One turn sends every row of this set to another row. A few are shown first. Where does it send the rows asked after them?
Tumo: [-13  -3   2   2   6   4  -7  -9   7   4 -16  -6   5  12  -8 -11  10]
Sivan: [ 1  1  2 -8  6  2 21 -3  0  2 -8  8 -1 13 -8  7  2]
mit: [-4 -9  0 -9  9 10 20 -7  5  2 -8  4  5 16 -7  2 -1]
tatuf: [  1  -1  -2 -13  -7  -7  14  -3   4  -8   1   7   5   9  -7   2  12]
vede: [ 10   6   0 -11  -1   3  16  -7   6   0  -9 -12  -5  -9  -9 -12  -2]
Kip: [ -3   3  -2 -11   0   2  12  -3   8  -7 -16   2  10 -16 -20  -9  -2]
gole: [ -4  -4  -9  -6   1  -5 -14   1  -5   1  -5   9  -1   2  -2 -23  -1]
Lud: [  1   9  -6   6   1   6  10  -1   1  -9  -5 -11  13  -6  -2   2  18]
Led: [ 12  14 -11   6   3   0  14  -4  -5  -4  -5  -6   9  -3   7   5   4]
dok: [-10   4   0   4  -7   2  -7   1   5  -8 -11  14  18  -2 -15  -8  -1]
Vamit: [ 4  4  2 -9 -3 -5 18 -1  3 -4 -3  9 -3 12 -9  5  9]
karug: [ -7   3 -24   4   0   0  -5  -8  -2  -5 -14   1   6  14 -11  -6   6]
rovi: [ -8  -2  -9  -3   7   7  -4   8 -13   9 -15  -2  -9   5 -11 -12  10]
zez: [-12  -2  -5  -9   0   7 -20  -4  -5  -6  -9  -1   6 -10 -10  11  -5]
kono: [ 7 10  7  0  6 -3  8 -8 -1  4 -7 -1 15 -3 11  5 -3]
domi: [ -1   9  -3 -12  -4  11 -10   1  -4  10 -13 -13   3  -5  -5  12  -3]
gon: [ -7  -5 -17  -6   9   5  -4   3 -17   5 -11  -5  -5   6  -4 -12  -2]
beg: [ -3   2  -6  -1  -2   7  10  -7   1   4 -13  -1  23 -10  -2   8  18]
Basul: [-11   1 -12   6 -13   0   6  -2 -10  -1 -14  16  10  -9 -11   5   8]
ditud: [  5  13   7   5   9   7   5  -6  12   1 -11   7  18  -2  -1  -3  -2]
Pafif: [  2  10   1  -1   0  17 -16  -9   3   9 -10  -4 -12   1  -9   1  -1]
rizis: [  2   3   3   0  -3   8 -11 -13  -3  12  -4   0 -17  -9   1   4   5]
mafa: [ -9  -4  -3   1   5  -6   0 -15  -6  18 -19   6   3  10   4  -1   4]
suvum: [-12   1   5   7   6 -15  -5  -1  -2  -9  -8  -2  -1   6  -2  -9  10]
legi: [ -5   2 -13   3   1   4  -5  -1  -4  -7  -1   8   3 -19  -6   3 -16]
naruz: [  0   6   0   5  -8  11  -3  -7   8  11  -2   4 -10 -18  -5  -5   9]
ked: [ -3   2 -12   6  -3   3  -7 -11  -9   1   1  10 -16 -18  -2   5   4]
Zoz: [  0  -6  -9 -13  -7   1  14  -9   7  -6   1   7  10  10  -7  -1   6]
vekam: [ -6  -5  -1   2  -4   1  -4  -8  -1   9  -1  11   0 -25   1   2  -1]
kam: [ -6   6  -3  -5   3  10 -11   7   1  -8  -7  -9   6 -13 -11   6 -13]
kem: [  3   9  -9   5   1  11   9  -9   5   5 -15  12  23  -4  -6   3   6]
mase: [-13  -4   1   5  -8   1  11  -1 -12   4  -7  -4  -3  -9  -2   4  18]
leron: [ -4  -8  -8  -9   2   8  15 -10  10  -4  -1   3  10  13  -7  -2   1]
Kaz: [ -7 -10  -9  -9   6  -2 -12   1 -12   2  -4  -2   1   3   2 -18  -4]
buf: [  1   7  -1  12  -3  11  10  -3  -4   1  -5 -15 -10   3   1  -7   4]
Purog: [ -3   8 -10  -7   0  15 -20  -7  -3   4 -14   1   2   0 -10  10  -8]
fozi: [ -8  -1  -4  -8   1  -2  -7   7 -13  13 -16   7  -7   1 -11 -10  14]
sola: [  2   1 -15  -9  -5   1  21  -8  -3  -3 -14   3   3 -18 -15  -4   0]
fabo: [ -3   0  -9  -6  -3  -6 -11   2  -9  10 -11  18  -2   1  -7 -17   7]
Rak: [  4  -2  -4 -12  -4  -1  21  -8  -3   4 -11  -9  -1 -18  -7  -4   5]
zutul: [ -2   8 -11  13   7  -6   2  -8  -4  -1 -14  13  -7  10  -4  -8   0]
kare: [-11  -4 -12  -4  -2 -16  -6  -7 -12   0 -13  -1   8   6   3   4   7]
sib: [ -4   2   7  -7  -5   2 -10  -6   2   5 -11  -1  19   4   1  -4 -13]
Katu: [  6   8  -8   2  -3   6   1  -9  -7   7  -9  -7   2  11   6  -2 -15]
tufe: [  5  14 -10  -2 -11  15  -4  -6   0  15 -10  -3  -7  -6  -8   4   4]
peg: [-12  -2  -8   3   0   4 -14  -3  -4 -12   0   6  -4 -18 -10   5   2]
zala: [ 13  11  -7 -16  -4   3  13  -9   2   3 -14  -2   4  -5 -11  -7 -13]
Dev: [  1   2   2 -21  -2  -2  10  -6   3   3 -17   0  13 -11 -13  -2 -10]

fozi -> fabo
Kip -> Dev
beg -> kem
And these:
sib -> Katu
legi -> kam
tatuf -> Zoz
Pafif -> rizis
karug -> Tumo

One turn sends every row of this set to another row. A few are shown first. Where does it send the rows asked after them?
E: [-17  23  -4   8 -11   5   6   5 -15  -4  -6   0   4  -3   3   6  22  10
  -3  -8]
A: [-2 22  3  8 13 10 10 13 -8 11 -8 -9 -4 15  9 -4  7 10 -8  6]
P: [-10  16   2  -8  22   0  12  14  -6 -10   5  -2  -4  -1  12   6  23   5
  14  -3]
K: [ -7   5   3  18   7   1   7   5  -6 -13   5  13  10 -12   1   5   4   9
  -2   2]
M: [-14  22  -2  22   2  -2  14  10  -9 -21  -8  -9  -5  12  10   9  20  22
  -3   4]
D: [  3  12  10  -6 -16  -3   6  -2  -5 -21   5   2   1   3  11   9   4  -2
  -7 -12]
L: [  1   9  10 -12  11   1  12  11   2 -13  15  -3  -8  11   8   1  17   1
  12   0]
Z: [  6  13  11  11  -3  -9  11   4  -1 -33  -1  -8  -8  18  15  10   3  12
  -4  -1]
F: [-15  17   2   6 -24  -1   7   8  -5 -19  -5  -2   0   9  14  12  11   9
  -6  -4]
J: [-15  14   0  23  -1   0  12   6 -11 -12  -1  -8  -1 -13   8   2  -6  13
  -1  -5]
H: [ -2  13  10  -3   0  -2   4  17  -2 -13   3 -12 -13  22  13   3   9   8
  16   0]
T: [ -6  14   5   6   7   7  19  17   4  -3  -3  -4  -2  21  17   3   7   9
 -14  14]
Y: [-14  20   1   1  11  -3   4  20  -9 -11  -7 -11 -10  10  17   8  14  12
  18  -3]
N: [ -1  24   0  14  18   2  13   0 -14  -8   1  -3   0  -4  -4   0  27  14
  -1  -2]
W: [ 11  11   3  15  -5  13   4   1  -3 -19   8   8  10   2   6   4   4   1
   0  10]
G: [ 5 19  7  0 24  1  9  7 -9  4 -8 -5 -3  4 15  1 -3  3 -8 -4]
Q: [  3  18   0  20 -13  13   9   1  -8 -17   2 -15  -1   1  13   2  -6   5
   3   3]
X: [  1  19   4  -4  -3   3   4  -5 -14  -7   3   5   5 -10   1   3  15  -1
  -4 -15]
V: [  1  11   8  -2  17  -2  18  12   3 -10  -3   1  -1  10  23   7  -4   3
 -15   3]
B: [ 18  15  13   3  13  -5  10  -6  -7 -20   8  -2  -4   3   1   1  10   3
  -3  -8]

P -> Y
A -> T
W -> K
And these:
X -> E
B -> N

